Some points:
[ 0.13  1.93 -0.72  0.09 -0.11  0.79  0.75 -0.37 -0.7   0.53 -1.66  0.93
  0.17  0.23 -1.57  1.19  0.94  0.17  0.05 -1.7   2.52 -1.43  0.26 -0.25]
[ 0.67 -0.77 -0.46  0.21 -0.76 -0.48  1.52 -0.62 -0.15 -0.43 -1.52  0.36
  0.61  1.56  0.26 -1.46  0.46 -1.06  0.12  0.38  1.18 -1.98 -0.7   1.59]
[-0.93 -0.93 -0.19  0.24 -0.47  0.51  0.41 -0.41  1.41  1.62  0.85 -0.24
 -1.61  0.61 -1.41 -0.96 -2.19 -0.25  0.22 -0.74 -0.08  1.71 -0.24 -0.91]
[-0.81  0.77  0.23 -0.4   0.7  -1.01 -0.67 -0.28 -0.67  1.07 -0.1   0.22
 -1.5   0.17  2.62  1.77  1.61  0.73 -0.08  0.21  1.49 -0.1  -0.74  0.99]
[ 0.   -1.01 -1.06  1.23  0.25  0.74 -1.09  0.41 -0.41 -0.04  0.31 -0.31
 -1.65  0.27  0.17 -0.49 -0.1  -0.23 -0.59 -1.1  -0.89  1.   -0.27  0.77]
[ 0.2  -0.5   0.44  0.75 -0.53  0.2   0.54 -0.61  0.43 -0.14  1.06 -0.2
 -0.59 -0.15 -1.91  0.23  0.79  2.45  0.13  0.62 -0.23  0.84 -1.48  1.21]
[-0.49 -0.79 -1.    0.02 -0.29  0.26 -0.91  0.53  0.44  0.27 -0.01  0.25
  1.79 -1.78 -1.32  1.31  0.09 -1.78 -1.15  0.4  -0.88  1.19  1.3  -0.39]
[-0.23  2.26  0.55  0.72 -0.27 -0.29 -0.16  1.02  1.2   0.63 -0.06  0.6
  1.27  0.22  1.08 -0.79  0.07 -0.51  0.6   0.17 -1.13 -0.25 -1.76  0.69]
[ 1.01  0.45 -0.4  -0.33 -0.67  0.64 -0.64 -0.35  0.31  0.   -0.1   0.
  2.11  1.86 -0.28 -0.88  0.68  2.12 -0.38 -0.73 -0.92 -1.24  0.93  1.86]
[-1.42  0.75  0.54  0.57 -0.3  -0.99 -0.55 -0.81 -0.71  0.61  1.32 -0.27
 -1.   -1.7  -0.84 -0.74 -0.76  0.85  0.29  1.12  0.2  -0.06 -1.23  1.24]
[ 1.4  -0.76 -1.7   0.5   0.55  1.34 -0.92 -0.6   1.45 -0.28 -0.06 -0.97
 -1.23 -1.13 -0.71 -0.59  0.12 -0.55  0.44  0.27 -0.24  0.7   0.35 -0.94]
[ 0.    0.56 -0.91 -0.04 -0.15 -1.98  0.7   1.24 -0.7  -0.64  0.91 -0.29
 -0.91  0.6  -1.81  0.89  2.74  0.5   0.62  0.24 -0.91  1.19 -1.02 -0.4 ]
[-1.07 -0.52 -1.65  1.3   1.1  -0.18  0.19 -0.75  0.68  0.93  0.52 -1.03
 -1.61  0.43  0.24 -0.08 -1.05 -0.62 -0.77 -1.42  0.26 -0.56  1.74  0.84]
[-0.93  0.34  0.15 -0.53  0.77  0.67  0.74  0.15  0.1  -0.25 -0.23 -0.6
 -0.9  -2.26 -0.74 -0.08 -0.27  0.8  -2.1  -0.26 -2.25  1.18 -0.17 -0.51]
[ 0.16  0.39  1.    0.35  0.22 -0.89  0.01 -1.21 -0.33 -0.13 -1.35  0.25
  1.64  0.41 -1.2  -0.19 -1.35  2.2  -0.97  0.05  1.41 -0.94  1.21  0.51]
[-0.5  -1.02  0.39 -0.54 -0.31  1.52  0.32  0.69 -1.    0.69 -0.16 -0.49
  1.62  0.61  2.02  2.28 -1.02 -2.85 -0.09 -0.05  0.    1.79 -0.2   0.78]
[ 0.1  -0.62 -0.55  0.98  1.42  0.61  0.05 -0.26 -0.67 -0.84 -1.57 -0.41
 -1.35  2.02 -0.22 -0.7  -0.3  -0.17  0.36  1.1  -1.45 -0.26 -0.14 -1.47]
[ 0.4   0.    0.76  0.46 -1.63  0.26  0.13 -0.05  0.31 -0.34  0.12  0.7
 -0.79  0.33  2.4   1.68 -0.03  1.98 -0.15  1.06 -0.71  0.93  0.52  0.21]
[-0.33 -0.77  0.3  -0.61 -0.74  0.09  0.81  0.13 -0.27  0.83 -0.11 -1.08
 -0.69  0.47  0.56 -1.11  2.07  1.72  0.41  0.37  0.01  0.6  -1.04  0.54]
[-1.38 -0.84 -0.83 -0.23  0.53  0.75  0.6  -1.06  0.75 -1.28 -0.41  1.12
  1.44 -2.23  1.89 -1.34  0.1  -0.49  1.7  -0.65  0.47  0.69  1.44 -1.67]
[ 0.28  0.06 -0.11 -0.35 -0.29 -0.38 -0.39 -1.2   1.08  0.86 -1.36  0.85
  1.29  0.44 -1.7   1.44  0.99 -1.06  0.5   1.94  0.52 -0.61 -1.94  0.45]
[ 0.26  0.52  1.18  1.36 -1.36  0.45  0.84 -0.02  0.87 -0.35 -0.43  0.46
  0.85 -0.08 -1.58  1.25  1.28  0.62 -0.47 -2.38  0.25 -0.98 -1.09 -0.47]
[ 0.71  0.89 -0.87 -0.16 -1.81 -1.64  1.34 -0.53  0.54  1.   -0.4   0.68
 -1.22  0.53  2.62  1.88 -1.38  0.49  0.7   1.18 -2.18  0.43  0.37 -0.02]
[ 0.87 -0.38  0.33  0.24 -1.5  -0.75 -0.67  0.67 -1.51 -0.51 -0.81  1.94
  0.55 -2.51 -0.24  0.17 -0.6   0.26  0.75 -0.46  0.96  0.09 -1.32  0.34]
[ 0.08 -0.95  0.    0.15  1.89 -0.24 -0.35  0.36  1.45 -0.24  0.39  1.57
  0.86  0.3  -1.55  1.4  -0.4  -1.52 -0.69 -0.23 -0.36 -1.14 -0.62 -0.54]
[ 0.92 -0.27  0.5  -1.62  0.92  0.11 -1.28  0.   -0.23 -0.41 -0.14  1.12
 -2.1   0.76 -1.78 -1.47 -0.37 -1.4  -1.48  0.51 -1.22  0.77  0.63  0.39]
[ 0.05 -1.35 -0.55 -0.54  1.08 -1.   -0.58  0.86  0.02  1.27 -1.29  0.86
  1.29 -1.88  0.59 -1.    0.38  0.24  0.66 -2.53 -0.94  2.2   1.31  0.9 ]
[ 0.2   0.4   0.98 -0.23  0.15 -0.71 -0.32  0.02  0.48  1.24 -0.24 -0.33
 -0.85 -2.16 -0.12  0.26  0.83  0.95 -0.11  1.71  1.13 -0.52  2.06 -0.91]
[-0.22  1.67 -0.38 -0.01 -0.54  0.13 -0.08  0.16 -1.29 -0.35 -0.35  0.84
  1.39 -2.47 -0.05 -0.37  1.29 -0.32 -0.44  0.76  0.42  0.11 -0.77 -0.74]
[ 1.47 -1.48  0.23  0.99  0.66  0.56 -0.06 -1.09 -1.23  1.15  1.66  0.84
  1.29 -1.37 -0.19 -0.32  0.52 -2.07  0.93 -0.85 -0.65 -0.86  0.66 -1.59]
[-0.16  0.64  0.78 -0.21 -1.69  0.13 -0.15  1.49 -0.06 -0.38 -0.7   0.36
  0.91  0.59 -0.72 -0.53  0.25 -0.66  0.27  0.05  1.51 -0.29 -0.38 -1.36]
[ 0.5   1.53 -1.09  0.62  1.12  2.28  0.77  1.26 -0.7   0.73  0.   -1.16
 -1.02 -1.05 -0.82 -0.64 -1.07 -0.42 -0.87  0.43 -0.74  0.42  1.33 -0.87]
[ 0.42 -0.61  0.99  0.    1.36 -0.08 -0.97 -0.89  1.01  0.33 -1.11 -0.06
  1.06  0.51  1.19 -0.95 -0.36 -0.21 -1.22 -1.27  0.91  0.93 -0.1  -1.84]
[ 0.43  0.13  0.86 -0.85 -0.14 -0.25  0.75 -0.62  0.34 -0.58  0.06 -1.48
 -0.47 -1.46 -1.09  0.21  0.89  0.34  3.39  1.21 -0.06  0.83  1.    0.17]
[-1.27 -0.26 -0.13 -0.55  0.15 -0.47  0.27 -1.52 -0.96  0.67  0.42  0.14
  1.82  1.85 -0.03 -1.37  0.62 -1.21 -2.23  0.04 -1.83  0.74  0.12 -1.9 ]
[-0.63 -1.11 -0.49 -0.02  1.07  1.57 -0.22  0.21 -0.13 -1.47  0.49  1.33
 -1.17  0.74 -0.13 -0.36 -0.34  1.28  0.02  0.67  0.18  1.75  0.58  0.09]
[ 0.41 -1.06  0.53  0.66  1.38 -0.12 -0.36 -0.11 -1.21 -0.57 -0.62 -0.34
  1.66 -1.58 -0.14 -0.77 -2.2  -0.34 -1.39  0.55 -0.71 -0.52 -0.55 -0.4 ]
[-1.34 -0.21  1.03  1.4  -1.19 -0.71  0.62  1.21  0.58 -0.22  0.08 -0.33
 -0.82  0.7   0.59 -0.25  0.47  0.85 -1.6   2.02  0.97 -0.04  1.62 -0.13]
[-0.03  0.45  0.91 -0.57 -0.81  0.06 -0.75  0.   -0.48  0.77  0.97  0.55
  1.09  1.62  0.04 -1.02 -0.12  1.08  0.86 -1.91 -0.02 -1.66  0.33  1.39]
[-1.02  1.82  0.91 -0.04 -0.92  0.21 -1.36 -0.52  0.38 -0.54 -1.22 -0.06
  0.94  0.47  0.59 -0.77  0.01 -1.09  1.61 -0.56 -0.19  0.54 -0.38  1.73]
[ 1.23  0.79 -0.89  1.15 -0.22 -0.86 -0.13  0.28 -0.14 -1.1   0.34 -0.61
  2.47  0.54  2.43  1.58  0.33  1.09 -0.36 -0.1   1.22  1.48  0.58  1.34]
[-0.82 -1.36 -0.83 -0.41  1.83  0.91 -0.25  0.63  0.06  0.21  0.61 -0.64
 -1.23 -0.17 -0.4   0.78 -0.41  1.29  0.36  0.45 -0.87 -1.88 -3.3  -1.99]
[-1.35 -0.93 -0.47 -0.8   1.18 -0.34  0.63  0.91  0.79 -0.83  1.16  0.62
  0.95  0.54  0.47  0.37 -0.32 -1.37 -0.82 -1.93  1.43  0.18  0.21 -0.35]
[-0.66 -0.62  0.79  0.82  0.14  0.36 -0.31 -0.02 -0.18 -0.19 -0.23 -0.05
  0.71  0.4  -0.99  1.78 -0.52 -1.5   0.19 -2.46 -1.78 -1.82 -0.41 -1.58]
[ 0.03  0.3  -0.2  -0.55 -0.58 -0.05  0.04  1.52  0.82 -0.09  0.44  0.7
  1.94  0.29 -0.44 -0.86 -1.66  0.93  1.77  1.29  0.12 -1.36 -0.16  0.08]
Along one direction, these points spread out more than along any other. How many in every 100 of the points above lie lower along it than each point below? Answers are rounded to whole numbers. More than half of the points above lie lower than the first one.
[-0.01  0.34  0.21 -0.2  -1.37 -0.03 -0.1  -0.8   0.61 -0.77  0.16 -1.38
 -1.92 -2.36 -0.61 -0.39  0.14 -0.89 -0.62 -0.29  1.12 -0.59 -0.26  1.97] 47
[ 1.38 -0.28 -0.4  -0.67 -0.81 -1.48  1.29  0.86  0.19  0.32 -0.19 -0.76
  1.04 -0.25 -0.52 -1.28 -0.36 -0.41 -1.09 -0.38  1.77 -0.95 -1.66  0.37] 58
[-1.42 -0.79 -1.98 -1.41  0.79  1.17 -0.3   0.31 -0.27 -0.08 -0.54  0.17
  1.6   1.79 -0.17 -0.84 -0.82 -0.45 -0.01 -0.01 -0.12 -0.8   0.12 -0.18] 40
[ 0.93  2.05  0.34  0.32  0.36 -0.66  1.68 -0.82  0.12 -0.55  0.77  1.14
  1.22  0.54  0.07 -0.03 -0.43 -1.18  0.59  0.26  0.1   0.83 -0.95  1.66] 76
[-0.05  1.07 -0.41  0.39 -0.05 -1.27 -1.1  -0.09 -0.31 -0.47  1.08  0.47
 -1.79  0.51  1.14 -0.38 -0.08  0.69  0.7   0.35  0.34 -1.69  0.69  0.05] 62
[ 0.3  -0.03  0.42  0.06 -0.61  1.32 -0.19  0.35 -0.07  1.26  1.07  0.1
 -0.67  0.6   0.39 -0.09  1.45  0.05 -0.76  2.98  1.57 -0.47  1.22  0.92] 73
[ 0.53 -0.07  0.04 -0.38  1.66  0.77 -1.    0.42  0.35 -0.21  0.05 -1.12
 -1.14  0.49  2.66  1.59 -1.7  -0.01 -0.03 -0.49 -0.14  0.93 -0.93  0.46] 47
[ 1.1   1.02  1.11  0.24 -0.8  -0.28  0.74  0.45 -0.56  0.33  0.54 -0.15
 -1.57  2.23  0.12 -1.56  0.61  0.33  1.39 -0.15  0.96  0.8  -0.2  -2.06] 56
[ 0.35  1.08 -0.26 -1.18 -1.53 -1.3  -1.13 -0.68 -0.99 -0.26  0.5  -1.77
 -0.66  0.54 -1.91  1.02 -1.38  1.33  0.37  0.21  0.93  0.71  0.31 -1.74] 49
[ 0.26  0.22  0.57  0.26 -1.49 -0.69 -1.04  0.3   0.41 -1.43  0.6  -1.39
 -1.14  0.38  1.22 -0.72  1.95 -0.81 -0.61  0.53 -0.99 -1.72  0.21 -0.4 ] 51
[-0.61 -1.55  0.55  0.95  2.29 -0.08  0.32  0.53 -0.87 -0.8  -0.45 -0.79
 -1.26  0.96 -0.31  0.26 -0.23 -0.83  2.07  0.4  -0.45  0.45  1.5   1.37] 42
[ 0.62 -1.04  0.46 -1.73  0.69  1.37  0.65 -0.84 -0.46 -0.31  0.56 -0.1
 -1.48  0.48  2.65  1.43 -0.27  0.09 -1.76 -0.99 -0.15  1.03 -0.27  0.32] 44
[ 0.3   0.52  0.45 -1.89 -0.3  -0.58  1.3   0.19  0.07 -0.24  0.34 -0.75
 -1.25 -2.01 -0.52  0.62  0.4   0.83  0.77  0.08 -0.85 -2.3   1.69  0.39] 51
